128 stands for zero in the data rows.
Here are some numbered points:
[123 132 141  49 143 144 157  80 148 103 100  59 162 150  84 134  82 100 145 146 177 103  59 167 137 169 155 127  83] 0
[133 158 242 102 113 129 113  44 153  43 111 172 184 212 122 157 115 103 170 184 110  97 145 167 128 149  81 149 159] 1
[197 126 255  86  56  67 159 149 160 199 163 147 209 160 192 115 152  68  80 126 225 255 127 173  96  71 113 187 103] 2
[ 92 124 188  27   0  89  87 153 194 135 204 209 240 126 120  22 107 100 120 120 200 255 230 226  61 118  90 225  92] 3
[ 77 110 173 101  88 137 100  95 103 104  86 120 130 141 120 121 108 107 156 143 131 118 105 143  65 130 129 158  96] 4
[121 131 125 142 122 148 121 119 136 128 141 130 169 135 119 103 132 112 110 177 176 132  84 156 120 141 125 125 125] 5
[ 70 135 137 123  95  81 142  96 110  86 160 119 210 138 141 139 102 106  51 117 124 140  86 157 131 124 117 120 133] 6
[122 123 136 114 125 133 123 116 135 132 138 116 160 128 150 137 124  94  85 121 149 128 113 146 132 134 124 128 135] 7
[ 83 114 187  54  42 124 144  34 171 139 208 118 234 158 175 112 155  94  38 106 184 144  18 218  77 138 106 167 155] 8
[114 129 123 181 126 166  88 118 128 136 129 144 176 150 126  80 169 111 200 174 137  85 152 149 111 144 199 157 110] 9
[155  82 152 173 145 130 100  84 129  76  81 144 152 196 116  78 133 100 101  88 153 175 145 188 110 130 116 151 155] 10
[122 108 173  79  93 111 109 130 147 143 142 134 161 148 131 119 107 118 123 141 167 182 146 136 117 126  96 159 117] 11
[109 144 144 115 136 110 107  67 143  99  93 118 128 158 103  96 144 100 114 148 151 122  93 143 126 139 135 135 115] 12
[124 121 109 146 146 159 124  92 128 115 128 140 131 130 122 115 157 115 160 142 112 101 128 126 169 132 151 149 120] 13
[ 93 172 165 156  46 254 100  89  22  25 193 105 255  86 211 124 177  96  36 187 146  59  56 193  45 198  18 157  85] 14
[117  88 161 122 109 161 134  50 140  49  99 191 140 119  91  95  98 125 125 127  99 142  82 139 175 173 126 146 115] 15
[132 114 150 107  96 164  83  67 184 157 171 114 255 116 145 122 175 109  55 117 170 147   0 147  89 119 127 150 124] 16
[103 129 134 140 115  93 160 122 101  98 122 126 174 135 147 149 128 106  95 145 140 147  95 148 157 100  94 129 105] 17
[130 137 144 120 131 151 128  92 144  78 120 128 139 141 128 119 112 118 137 115 134 151 114 137 107 148 120 149 123] 18
[119 147 144  70 156 114 130  56 145  95 145 146 163 129 173  83 143 119 165 131 131 116 103 130 135 132 109 162 166] 19
[ 99  81 126 164 140 155 133  94 114 112 162 124 188 138 135  99 181  95 120 130 141 131  76 145 146 136 152 122 137] 20
[126 125 146 119 116 121 129 109 132 131 119 129 157 146 127 129 128 120 118 135 145 135  86 148 125 133 129 128 141] 21
[101  30 119 255 216 168  34  47  91   1 139 189 169 211  78 110 112  43 201 223  95  22 156 194 165 167 148 138 160] 22
[105 173 255 136 254 113  99  83 176   0 170 245 255 255  37 118 209 232 255  76  75  59 138 253 206  87  82 133 182] 23
[119 117 143 117 122 133 118 110 162  83 115 154 137 135 114  99  89  95 105 121 138 120 123 138 109 144 116 161 135] 24
[137 188 232 237 224 165   0  58  42 209 136 152 151  76   1  30 129  81 152 165 255  61 154 179 107 150 165 171 152] 25
[129 141 133 145 121 138 115 101 152 104 120 144 146 148 130 119 131 116 133 129 130 140 124 137 112 140 122 148 116] 26
[173 136 141  98 132 121 110  33 153  90  77 133 156 151 100 117 130 101  89 180 122 168 129 113 145 115 144 136 122] 27
[148 119 142  88 104 132 119 112 131 117 112 125 131 156 131 119 132 137 114 124 141  89 113 132 135 114 124 164 130] 28
[147 145 163 155 184 120  91  89 119 124 118 131 114 167  85 128 114  94 173  98 168 132 132 120 159 112 154 112 180] 29
[128 135 158 132 118 155 117  93 128 112 137 130 142 149 128 114 110 113 148 122 123 125 120 142 124 164 115 126 108] 30
[122 103  88 226 252  61 122  73  88 138  66 163 221 141 106  66 127 179 119 198 119 127 105 140 136  15 255  84  73] 31
[205  60 198 255  60 125 100 180 100  20 186 136 255  53 186 122 172  85 115  55 186 252  67 255  80 163   2 216 209] 32
[146 117 114 145  94  86 112  82 173  73  97 159 186 175 157 145 130 124 137 155 113 142 120 149  91 121 110 146 136] 33
[ 86 147 218  47  83 155  71  68 227 205 186 166 245 122 156  86 191  79  34 121 197 232  96 229  74 128  54 181  62] 34
[119 170 234  86 138 138 101  10 175  76 186 161 173 174 233 118 139  70  99 206 169  98  75 176  79 204  58 199 160] 35
[134 192 187 117 168 103  65  85 124  31 145 207 181 255 139 160 125  75 223 107 114 155 183 191 143 139 102 181 162] 36
[161 115 115 187 139 118 125 101 100 127 116 149 131 128 116 133 151 106 141 123 137 137 114 133 188 101 115 144 132] 37
[202  93 111 255 237 137 135 107  98  26 142 188 139 218 105  72 183 120 191  96 139  31  72 159 241 138 188 158  78] 38
[127 118 162 153 132 127 125  88 136  97 103 125 159 122 144 113 126 108 105 151 163 106  95 139 130 155 117 180  80] 39
[ 99 116 143  62 121 152 112  86 159  89 132 127 178 134 144  99 132  75 103 129 150 120  69 161 107 185 106 129 110] 40
[161  93 134  68  66 166 134  74 164  90 102 140 151 218 123  86 147 118  85 150 123 142  70 113 105 105 142  87 182] 41
[125 112 123 141 150 146 120 101 119  98 116 136 120 140 117 105 152 133 168 136 120  84 110 144 167 110 159 149 122] 42
[116 128 137 123 115  93 143 103 134 129 134 153 166 147 137 146 130 126  82 147 135 137 135 113 137 112 154 124 129] 43
[111  98 112 158 177 170 130  54 101 102 128 148 135 185 161 102  96 154 160 108 125 132  91 132 201 175 198 201 150] 44
[141  51 174 153 104 177  88  94 177  66 131 144 124 185 119  75 106 132 190 167 174 180  70 130 128 122  92 199 179] 45
[123 127 134 136 112 132 120  94 137 111 148 140 153 149 156 136 106 111 122 140 129 124 125 127 117 143 123 146 138] 46
[123 136 111 142 130 130 136  97 126 103 114 156 134 127 112 136 144 117 117 152 132 140 142 128 122 131 147 140 148] 47
[125 118 151 111 141 102 158  74 128 111 110 123 178 130 102 106 129 101 123 142 136 145  95 145 100 129 108 128 101] 48
[101 137 140  92 107 146 115  90 143 119 125 124 140 134 132  93 107 110 139 177 131 126  83 148 129 133 126 138 125] 49
[146 132 116 158 125 132 104  53 145 104 120 111 169 151 139 131  99 109 151 134 127 115 111 151 114 154 124 142 108] 50
[145 164 160 140 126 166 128  87 145 126 141 142 150 112 127 105 133 122 135 134 124 102  96 139 139 131 132 164  99] 51
[114 139  78 139 129 132 123 154 118 141 102 124 131  85 185 103  96  80 111  85 128 188 127 106 121 126  54 130 149] 52
[133 121 151 110 143 104 155  64 159  72 122 122 188 131 136 134 132 148  86 131 137 150  90 129 139 131 121 147 122] 53
[ 79 108  93 139 152 134 188 158 110 146 131 199 223 168 176 108 195  80 112 189 121 143  94 172 175 107  52 166 153] 54
[101 115 142  91 122 123 100 107 156 101 123 136 122 127 115 112 125 127 133 139 145 134 108 131 110 142 109 128 154] 55
[128 108 155 140 121 135 104  70 131 130 118 112 165 122 151 150 113 129 124 141 161 135 108 149 117 144 120 157 133] 56
[129 105 133 109 129 111 121 105 109  99 139 152 141 130 130 123 133  93 137 155 128 140 101 141 130 121 105 142 138] 57
[107 111 145  94 124 142 131  85 135  92 131 140 125 156 124 121 119 111 144 135 131 121 102 136 142 146 126 147 140] 58
[ 97 114 146  88  97 110  75 120 184 119 132 134 167 134 129 105  91 137 137 137 149 127 120 173 116 203  60 155 133] 59
[155  90 134 135 115  93  69 117 143  55 167 194 106 215 135 110 104  74  78 184 227 162 192 155  76 190   0 119 170] 60
[204  42  35 184   0  67 162  13  76 255 216 111 165  56 134 255 111  25   0  73 174 246  40 117 156  81  38 113 163] 61
[121 104 124 167  94 143  94  67 167 110 181 138 214 123 146 127 127 100 105  97 161 107  98 126 151 148 163 133 147] 62
[106 160 160 119 149 146  74  41 169 148 116 112 164 103 150  95 169 116 140 184 128 136 108 112 101 129  91 151 122] 63
[137 100 151 136  58 129  96  20 132 103 182 127 215 186 165 120  87  73 116 112 163 108  37 153  77 189 101 156 123] 64
[144 178 154 117 193 166 120  21 191 105 121  60 226  64 152 100 152  94 100 149 161 190  15 162  68 175 127 173  84] 65
[144 129 143 128 141 127 131 101 132 118 135 143 136 140 124 106 125 117 116 132 131 128 126 120 153 142 137 141 125] 66
[112 122 151 122 112 136 121  67 136 127 128 152 165 141 111 119 109 118 140 150 132 138 100 132 122 135 119 135 142] 67
[ 70  97  80 193 189 123 156 149 100 115 127 188 150 213 136 110 171  85 153 187 152 148 126 138 188 132  63 155 171] 68
[ 91 139 142 156 110 172 163 122  76  55  81 120 165 146 163 106  89 137 130 187 100 124  49 141  53 118 100 103  74] 69
[125 128 151 217 143 199 187 105  75  29  87 140 169 127 120 140 136 155  98 202 122 119  78 139  72 146  61 142 135] 70
[ 95 124 147  80 108 101 167 165 147 110 120 115 152 165 137 108 135 108 123 120 108 121  68 141 118 134 123 125 109] 71
[125 135 169 119 106 121 106 108 124 109 133 148 125 175 128 116 118 119 156 123 140 123 141 161 112 115 135 144 127] 72
[120  68 105 101  69 153  78 103 127  45 162 115 182 129 140 111 152 155 117 119 130 162 128 182  72 214  68 171 152] 73
[102 142 145  92 134 124 132 107 181 157 139 188 169 102 162 128 133 109  69 200 136 163 130  74 109 112 154 149 113] 74
[147  89 144 218 120 158 107 126 163  62 142 162 173 178 124  91 149 147 132 128 145 135 110 182 128 137 100 136 114] 75
[129 133 144 130 129 128  95 111 144 109 139 137 138 145 133 102 119 108 134 135 125 127 135 142 105 126 114 143 135] 76
[105 127 183  57  55 139 165  55 124  79 128  99 106 165 155 122  85  74 187 131 155  63 124 187 138  92 151 180 125] 77
[127 121 138 153 149 128 124 109 120 115 142 158 135 133 126 104 152 112 141 122 131 151 140 144 137 150 127 168 139] 78
[141 109 174 104  81 104 152  42 134  75 132  69 160 158 129 150 107 110  80 122 130 149  70 124 115 148  85 127 112] 79
[143 124 140 193 184 163 152  76 108  61 117 149 124 188 114  80 141  97 215 166  88  73 122 179 220  69 196 205 119] 80
New points follow, each followed by the numbers of its two nearest points above by angle, seen from the average point of the numbered points, nearest first.
[129 136 173 104 122 135 106  59 147 109 109 145 140 159 120 122 105 143  90 135 159 164 107 105 130 123 116 156 140] 27 53
[125 135 148 128 150 108 126  97 130 126 109 138 154 150 141 121 121 137 129 121 142 133 122 122 133 134 136 146 124] 66 43
[111 116 120 148 122 137 106 118 126 171 133 107 134 234 167  82 201  51 191 157 186 142 120 176 157  72 154 171  68] 9 80
[109 124 137  82 103 118 100  55 128  74 134 139 123 172 128 123 147  86 139 147 101 150  96 156 128 147 126 141 123] 58 12
[187 221 206  59 191 113 162 104 166 213 202  34 209  74 117 146 146  63  77 158 179 231  25 139  82 108 133 131  63] 65 2
[111 124 151 170 111 140 127 158  90  71 111 140 167 142 153 136 144 116 149 125 141 178 111 158 145 162  74 161 145] 32 68
[166  77 169   0  54 167  61  63 183   0  22 158 132 198 160  92 204 132 131 178 147  60  65 102 119  51 145 167 164] 41 28
[ 86 107 105 118 134 111 150 160 139 127 122 179 188 173 139 102 140  79 112 187 132 141 114 139 123 108  69 153 139] 54 68
[108 155 141 155 135 125  90  92 174  97  93 117 152 139 140 101 144  92 119 181 113 130  81 131 121 113 124 166 139] 63 12
[ 86 136 135 162 130 140 116  77 189  89 128 166 184 128 124 109  97  97 140 130 150 141 102 186 117 149 154 144 161] 62 24
[131 145 200  87 117 104 130 101 147 159 139 133 145 180 149 113 149  97 119  91 174 169 135 145 105 106 107 172 106] 2 11
[114 118 120 158  96 162 150  72 132 147 155 116 239  91 168 143 149 118  61 134 145 131  56 176  77 163 133  86 135] 16 8
[156 117 101 187 118 149 139  60 119 171 149 113 148  79 116 147 113  93 109 158 132 174  51 103 135  93 119 146  95] 61 37
[179 135 165  76 142 145 111  73 156  83 125 126 138 149 108  97 120 172 108 147 162  78 130 167 139 176 122 162 111] 28 0
[129 131 156 118  99 111 131 113 156 143 145 123 164 162 130 117 134 117 118 135 135 162 147 140 116 132 126 156 104] 11 2
[158 108 163 155 145 142 115  90 155 108 135 125 195 211  89  47 170 182  77 159 160  92  21 202 123 139 104 134 103] 75 16
[136  94 143  75 197 143 178  30 137  85 129 167  76 181 163 120  64 129  70 178 125 115  98 156 112 159 118 204  98] 58 44
[102 152 142 255 209  84   0 104  61 177  92 114 106 176   0 113   2 138 214  69 247 137 226 112 180 124 174 109 191] 29 25
[ 70 108  95 174 180  19  86 157 192 165  36 255 215 154 132 112 159 119  25 255 197 189  94  75  85  92 207 143 186] 74 43
[ 65  67 106 144 174  54 139  82 158  67  83 203 198 212 152 105 113 112 178 200 135 140  53 132 157 132  35 213 225] 68 54
[110  98  87 117 113 138 164  87 172 108 114 157 111 162 139 112 141 149 147 150 145 128 105 138 136 125 123 137 151] 58 47
[137 154 231 186 178 113   0   9 166 157 120 118 201  97  55 118  87  71 173 106 237 117 119 196 154 195 107 174 166] 25 29
[119 120 125 119 129  90 139 108 136 129 103 154 142 119 152 119 125 140 115 146 125 134 124 116 141 139 146 121 130] 43 66
[143 125 154 130 141 162 105  54 165 117 126 135 164 112 157  50 158 149 151 130 151 105  98 139 144 145 134 179  89] 51 63
[129  61 126  94  56  86  63  88 194  73 138 153 168 133 106  74  54 125 133 150  97 155 129 158 105 250 111 132  92] 59 73
[139  65 137 182 113  99 125 148  68   0 140 140 255 181 163  12 240  71  97 170 164 202   0 123 126 231  83 255 169] 32 73
[112 142 162 181 139  86 105  71 132  99  88 107 138 135  85 151 118 147 129 121 135 144 141 148 140 143 122 115 165] 29 47
[147 130 193 135 134 118 109  22 164  27  83 139 160 212 136 120  46  87 170 117 190 127 146 102  71 150 113 175 121] 1 18
[120 114 152 111 101 128 127 106 140 126 133 117 135 133 151 132 124 112 120 153 143 159 105 150 125 134 117 160 134] 11 21
[126 129 115 177 164 172 114  91 111 136 173 124 198  80 164  91 171  85 113 109 136 104  86 171 147 135 130 173 129] 20 62
[133 126 142 118 115 129 127 119 130  89 116 133 128 125 121 125 123 121 104 108 134 134 126 123 141 136 138 141 134] 66 47
[120 128 142 116 152 129 119  82 143 108 112 135 119 121 125 121 145 110 110 149 147 141  98 152 121 112 121 138 105] 12 27
[105 171 146 182 124 167 100  64 159 103  61 111 149  98 124 163 170 108 145 160 141 124 112  89  90 103  91 174 170] 63 47
[144 105 116 133 112 114 133  89 123 154 141 126 131 123 127 140 122 110  90 129 140 159 110 136 137 103 104 137 149] 61 7
[ 45 135  11  84 137 186  54 135 179 142 122 123 242   0 255  62 160   0  49  45  97 255  49 172  48 152   0 143 178] 52 40
[141 126 178 146 146 139 106 120 121 111 167 145 156 115 122 109  97 151 123 121 140 172  93  85 159 159 116 141  99] 66 30
[ 48 155 195 139  52 172  22  65 167  93  59 112 200 128 179  42 176   0 153 255 108 156  65  96  23 139 103 229 143] 63 4
[100 123 132 146 135 103 145  97 129 114 128 137 171 172 135 134 135  81 147 158 133 141 128 121 119 142 112 143 133] 68 54
[ 90 116  58 175 135 137 133 121 142  72 126 148 143 162 102 107 156 123 138 164 155 125 173 126 156 110  84 151 169] 68 47
[ 66 121 121 163 121 131  78 134 168 103  83 187 174 120 116  92 160  90 168 149 166 111  95 189 151 145 137 166  84] 9 42
[113 116 159 101  93 115 130  99 151 136 148 130 163 130 149 139 120 113 128 137 134 141  87 158 120 142 139 136 149] 21 8
[108 178 149  75 157  76  86 118 121  69 101 144 179 207 122 153 151  90 174 104 102 202 180 177 133 132  59 147 148] 36 23
[146 114 130 171 131 161  91 106 118  83 120 125 142 135 133 116 161 125 167 121 150 140 154 153 136 145 110 171 129] 78 13
[148  74 141 154 113 144 110  82 197 111 222 120 255  85 122 133 186 119  26  90 186 160   0 213 102 146  92 136 156] 16 8
[ 90 130 168 255 189  58 221  52 237  27 161 163 236  97   0 175 219 110 204 120  90  92  22 170 111 150  77  87 171] 23 48
[ 34 115 163  44  36  80 224 113  93   0  74 115 233 214 188 129  56 136  18 173 132  67  37 208 143  76 158 131 129] 6 17
[122 136 163 111 178 140 122  84 123 109  88 128 173 144 122 122 140 145  83 100 154 124 125 138 136 155  94 173 138] 53 28
[101 131 157 105 135 155  77 113 145 131 157 149 182  77 146  99 154  93 123 153 148 115  55 152  93 132 126 168 121] 16 65
[110 124  98 110 141 152 127 104 146 133 112 127 164  80 174 107 137  65 122 124 122 161 105 153 117 147  85 159 139] 52 7
[157 105 136 132 113 113 110  79 124 163 142 128 188 110 142 166 142  93  73  95 191 158 103 141 154 143 104 122 185] 61 7
[176  92 111 162  58  84 113  62 111 167 119 160 130 136 122 173 102 113 103 155 143 170 100 118 104 129  77 144  93] 61 56
[123 132 127 167 124 132 123  95 151 104 136 153 162 136 111 121 117  97 143 164 110 132 103 125  72 133 113 149 125] 26 69
[ 89 167 147 101 115  66 171  98 109  75 171  85 203 111 105 155  63 109   5  95 137 109  62 161 142 110 140 122 110] 6 17
[120 122 141 126 118 138  87  74 148 107 159 130 155 140 135 126 114  84 124 128 149 125 111 133 137 147 115 127 134] 62 46
[ 86 103 160  96 117 122 117  91 157  48 119 124 117 172 148  78  84  41 140 213 176 146 145 174  84 156  17 199 128] 60 35
[ 95  84 115 139  92  55 158 103 105 133 145 222 121 122 124 144 178   5 116 181 164 167 127  81 131 158 111 142 177] 57 68
[122 145 194  73 164  93  61  78 140  24 124 132 255 254 104 110 148 187 203 110  90  77 140 219 131 158  96 175 125] 23 36
[138 108 126 190 124 101 116 137  90  51  94 161 161 136 151  97 124 134 114 123 194 214 134 186 135 151  62 185 178] 32 10
[163  98 255  76  78  66 146 135 113 140 166  99 231 159 129 112 179  69  56 127 229 210  86 137  95 160  67 211 189] 2 8
[109 114 138 105 109 123 119 101 132 111 141 121 160 116 127 128 128  88  91 117 141 131  84 134 124 154 103 132 145] 7 6
[ 91 137  66 105 144 170  82 126 124  68  87 136 154 108 206  73  55  13 184 130 120 157 134 138  95 174  60 128 107] 52 18
[127  93 209 195 151 139 105  16 142  34  89 121 154 178 152  95 141  68 118  99 101  52 165  97 148 135 107 143 133] 22 1
[107 126 122 136 110 133 113 119 127 118 133 154 176  72  69 141 151 112 113 134 123 139 105  92  95 154 108 170 153] 47 55
[ 38  57 113  20  27  66 152 166 198  37 144 194 178 172 136  78 135  46 113 136 130 135  22 171 172 126  52 173 140] 71 40
[120 159 131  97 135 121 111  58 139 104  91 161 137 152  93 119 166 115 117 180 130 104  95 142 136 109  96 155 100] 12 27
[255 235 224  56 132 150 100  43  83 130 147 150 122  47 230  23  86  84 148 189 239  67  96 255 108 164  89 231 126] 35 25
[127 137 149 103 125 113 138 116 152 129 110 126 161 163 140 122 169 102 116 104 137 133 136 153 141 108 108 163 139] 28 71
[125  86 118 243  29 232 120 113  14 164 141 148 175  47 174 108 140 126  86 143 154  86  27 170 133 109 108 118  36] 14 69
[183 125 147  89  84  85 120  96 151 133 126 138 190 143 134 107 183 122  96 142 157 186  81 147 128 136 105 200 120] 2 34
[170 124 194  81  65 114 119 133 134 190 174 110 217 163 143 129 163  99  68  90 161 203 119 144  98 100 106 180 114] 2 11
[103 116 114 141 143 121 136 123 165 107  95 156 153 135  63 142 135 137 124 146 145 125  98 167 117 118 119 149 162] 47 55
[112 133 117 160 140 161 100 108 117 121 137 170 160 140 126  62 151 103 173 187 130 106 110 116 109 166 156 148 116] 9 13
[126 124 127 136 130 135 167 115 127 126 129 160 189 137 147 128 175  98 118 148 121 126 108 157 138 115  88 169 141] 54 68
[133 123 138 110 151 111 120  87 117 108 131 150 133 139 124 127 138 116 104 127 119 161 102 126 116 139 106 142 135] 57 66
[ 90 149 143 145 148 106 110  93  90 123 119 133 145 116  84 129 108 127  99 123 173 148 122 141 154 131 133 100 151] 29 47
[127  53 184   0 129 129 103  58 158  80 120 193 193 168 129 107 166 127 113 176 152 154  73 128 118 100 131 161 116] 41 27
[143 127 246  61  19  59  84 167 181 226 205 143 247 205 181 115 180  85  80 147 232 255 205 211 101  58  82 215  52] 2 3
[141 105 130 112  78 158  79 112 152  95 136 141 163 127 139 100  72 105 121 155 125 106 156 144 110 202 105 159 127] 59 24
[236  80  41 178  42  72 186  31  39 253 170 143  99  56 128 221 147  98  83 115 178 254  69  92 156  78  72 117 105] 61 37
[119 153 140 116 160 114 209 118  85  71  76 131 144 133 191  96 108 158 177 131  95 127  20 129 127 125 146 203 110] 69 71
[151  91 147 255 217 179 165  79 155  46 123 188 192 171 109  27 181 129 131 157 188  50  84 161 191  94 153 198 116] 38 80
[123 120 139 119 115 159 126  49 136 106 119 162 137 135 119 113 109 111 129 131 160 114  98 145 138 139 114 134 108] 15 58
[107 121 187 100 105  90  79 165 152  71 221 170 158  63 175  47 173 123 104 137 126 197 135 189 115 174 124 194 100] 3 34
[ 69 155 189 128 109  76 130  78 185 120 184 132 248 139 147 160  90  91  62  64 140 167  89 168 127 159  99 118 161] 6 8
[146 113 165 106 120 132 132  71 127  62  96 109 124 160 132 108 111 129  93 122 151 184  79 153 139 155 131 115  87] 79 18
[ 61  89 120 136 145  40 237 202 141 123  96 216 255 186 161 125 190  47 107 188  68 180  76 122 199  97  31 135 206] 54 68
[ 76 160   0 165 153 206  50 166 100 100  45 201 214  27 206   0  92   0 207 255  53 234 120  51  54 205   0 171 132] 52 63
[155 147 151  95 101 166 105  95 136 105  93 154 133 155 155 122 161 120 117 158 156  95 104 134 123 101 148 145 121] 28 41
[ 65 119 121 112  71  48 192 136 131  37 163 126 212 136  79 113 138  88  33 140 164 129  81 203 116 108 152  94 137] 6 17
[255 104 182 226  18 106 104 221  55  85 255 153 255 102 146  70 255 155   0  93 255 236   0 255 159 207  71 144 132] 32 2
[144 147 143 146 131 141 131  94 145 125 128 131 166 125 118 107 149 119 104 131 140 134 116 145 113 128 145 152 123] 51 47
[130 148 146 139 130 159 122 109 137 112 128 126 198 133 111  77 136 115  88 158 156 136  96 130  95 162  94 137 149] 5 14
[172 157 161  28  72 162  94  96 164  82  99 188 147 156 171  85 219 145  93 160 140  56  96 118 123  75 120 181 123] 28 41
[211 112 173 174  82 163 123 161  67   7  98 167 188 166 170 111 184 134 140 144 167 149  84 138  80 158  68 251 156] 32 70
[107 107 167 105 130 123 114  74 136 146  76 155 100 164 129 112 119  92 124 142 182 141  78 154 116 155 174 170 155] 12 58
[126 116 165  81 115 139 108  81 139 110 100 142 123 200 151 118 164  82 155 150 148 152  92  73  95 118 110 140 115] 41 4
[139 129 162 115 123 135 143  94 123 133 126 113 140 176 102 124 122 111 109 114 161 158 140 130 116 148 118 174 116] 11 66
[120 109 151 181 160 125 124 122 222  75 102 171 150 148 102  24 189  93 148 180 104 127  29 113 138  90  78 194 185] 45 68
[122 150 193  93 161  73 165 130 150 153 118 162 190 166 144 111 163 118  82 161 174 184 119 126  94  77 103 153  81] 2 74
[109  44 109  63  45 132 125 151 190  85 228 144 213  84  86 173 132 115  45  96 104 143  94 202 117 221  45 150 202] 73 59
[175 140 149 104  93 129 118 125 104  75 122 142 146 160 161 117 139 116 125 149 145  78 102 132 129 136 146 155 147] 28 77
[125 137 134 117 113 127 117 117 144 134 127 130 154 107 138 117 141 102  95 133 131 139 107 142 116 139 120 145 142] 7 52
[143 104 213 121 229  15 134   7  24  29  52 124 220 134 130  63 150  82  93 178 123 101  12 120  58  88 109 123  99] 48 31
[122 105 145 122 130 105 141 114 114 137 135 108 153 123 131 126 140 111  95 113 143 135 103 143 124 138 120 151 122] 7 21
[130 129  65 124 109 184 168  42 186  95 117 148 157 136 129 123 157 185 152 135 144 153 157 114 102 159 110 157 188] 47 26
[164 171 170 126  88 106 144 170 132 238 196 170 255 178 164  64 255  90 115 107 193 240 127 162 173  38 155 209  91] 2 34
[214 108 119 161 255   0 176  46  55 124  51 158 233 223 122  57 125 229   0 242 145 104   0  86 155 108 111  63  24] 31 53
[132 116 177 193 179 175 107 100 135  81 135 184 159 149 152  90  96  69 181 168 118 102 136 148  88 148 141 180 119] 22 9
[183 123 136  67  61 132  95 105 119  34  87 190 127 182 140 140 173 150 124 149 139  40  95 120 110 114 135 163 134] 28 41
[105 173 178 109 167 142 113  92 107 106 144 140 143 140 160  98 155 155 125 115 177 130 173 170 154 133 100 209 112] 78 19
[137 210 222  58  69  11  73 139 236 139 215 146 232 222 216 141 118  54  77 104 208 255 155 164  72  89 158 192  35] 2 3
[145 178 146  92 194 102 192 102 106  52 188  59 202  85  83 119  51  90 150 144 134 150  18 123  89 193 197 115 112] 0 65
[ 78 114 141 111 100 102  92 126 142  65 123 139 232 134 112  96 160 107 109 152 152 148 109 124  94 118 126 178 137] 3 6
[137 124 161 114 128 129 125  93 142 126 103 130 149 141 145 128 157 108 111 146 127 107 108 148 118 126  90 141 126] 28 63
[140 138 181 122 134 121  40  26 168  19 102 160 177 187 155  70  33 110 176 196 174  95 139 157  54 137 113 118  86] 1 50
[182 107 136 198  69 124 111 131  70  72 120 152 157  91 160 141 163 156 108  78 160 212 124 187 128 159  50 189 144] 32 73
[107 129 132 125 115  77 152 103 121  88 141 110 169 145 130 143  99 125  68 113 129 125  94 152 147 136 144 122 150] 6 43
[146 116 137 109  96 148 139  67 142  88 162 109 145 156 138 110 123 130  57 114 138 147  74 139 150 161 127 155 150] 79 53
[142 136  81 114 188  76 131 104 114  48  81  98 145  77 137  46 124  46 107  84 128 227  92 106  93 135  24 212 166] 52 18
[152 116 112 195  62  70 122  49  82 174 137 146 114 112 131 172 121  90 153 141 168 157 116 127 132 110  77 112 141] 61 37
[124 136 134 136 100 119 116  95 135 115 139 137 128 154 127 126  98 128 133 147 136 144 125 141 126 148 117 140 129] 46 26
[ 34 143 184  77  88   0 145  98  63   4 171  85 206  84 183 144 133  49   0  20 117 170  49 246 170 141  91 187 166] 6 8
[ 52 221 184 119 111 229   0  91 160 113 114 174 255  26 205  18 254   0 154 255 114 165  62  33   0 137  44 255 115] 63 14
[107 109 128 200 131 168  83 105  92  83 108 154 129 114 106 142 135 137 168 115 133 138 144 151 135 170 106 149 168] 78 37
[105 130 135 116 119 135 102  99 148 145 137  95 189 122 120 137 163  78  97 144 110 155  84 128 101 128 117 172 163] 16 63
[147 126 121 111 132 140 119 121 121 108 118 130 140 118 167 111 125 114 132 114 134 161 130 155  94 144 101 159 135] 52 18
[ 58 112 119  87  89 129  39   0 176 160  85 188 144 152 103 148  74 112 124 145 113 145  64 206 132 120 175 102  83] 67 49
[142 113 128  52  92 147 112 115 146  85  75 140  93 180 120 124 168 157 132 172 134  61  88 119 134  74 163 145 148] 28 41
[134 124 105 132 162 128 144  22 119 142 148 132 178 141 117  83 176 109 111 134 137 106 114 119 111 175 117 161 184] 19 20
[137 115 111 155 116 119 129 100 140 127 119 121 142 155 113 124 149 124 119 148 139 141 101 137 135 127 109 141 138] 37 47
[139 102 162  47  43  97  62 138 192  93 166 205 194 111 138  60 112 114 108 125 150 196 179 218  62 201  83 187  91] 3 59
[ 77 136 176 171 105  70 161  58  84  34 117  86 249 164 163 158  56 118   7  92 147  96  66 232 156 137  84 117  85] 6 17
[119 126 188 105 149 103 132  34 154  72 139  96 152 162 123 119 109  78  50  61 132 129 132 162 121 142  95 174 125] 79 53
[100  95 162 142 118 106 177 147 181  94 105 150 127 177 105  74 149 129 113 138 156 124  46 141 136  88 109 125 138] 71 21
[159  70 127 112  47  93 120  24 134 236 105 155 152 124 115 132 170  22  44  77 173 216  33 125 145 122   1 204 146] 61 34
[130 110 148 139  96 139  98  76 162 103 160 116 180 155 138 133 122  85  80 112 148 122 120 159 108 132 117 121 139] 62 64
[150 145 114 148 109 118 143 122 115 152 116 134 125 102 145 124 104  85 124 109 136 151 126 121 138 115  73 156 128] 52 37
[145 111 168 170  79 144 122 129 115  93 144 130 172 134 150 114 157 166 106 102 160 176 131 164 120 125  83 189 145] 32 73
[117 122  82 159 239 173 215   8 103   0  45 150 241 115  93  59 150 211 130 224 109  93  20 102  39 113  70 158  75] 70 69
[120 107 195 103 101 121 100  78  99 105  59 140 170 182 136 122  63  78 144 153 111  77  76 166  74 105 141 164  57] 4 77
[104 164 145 144  89 137 130 125 164  99 123 162 168 125 116  87 134  73  92 179 139 144  89 164  78 170 105 138 133] 5 40
[106 134 171 107 124 129 137  93 121  99  90 117 108 137 118  89 118 118 176 154 142  93  90 149 137 172 132 167 170] 58 49
[142 118 189 117  65  87 112  87 154 165 158 136 206 154 170 149 138  99 109 113 164 170 121 178  93 112 116 144 123] 2 34
[ 88 142 164  78  54  39 137  39 157  60 206  51 255 104 156 167  63 108   0  50 156 122  41 185 192 113 108  89 117] 6 79
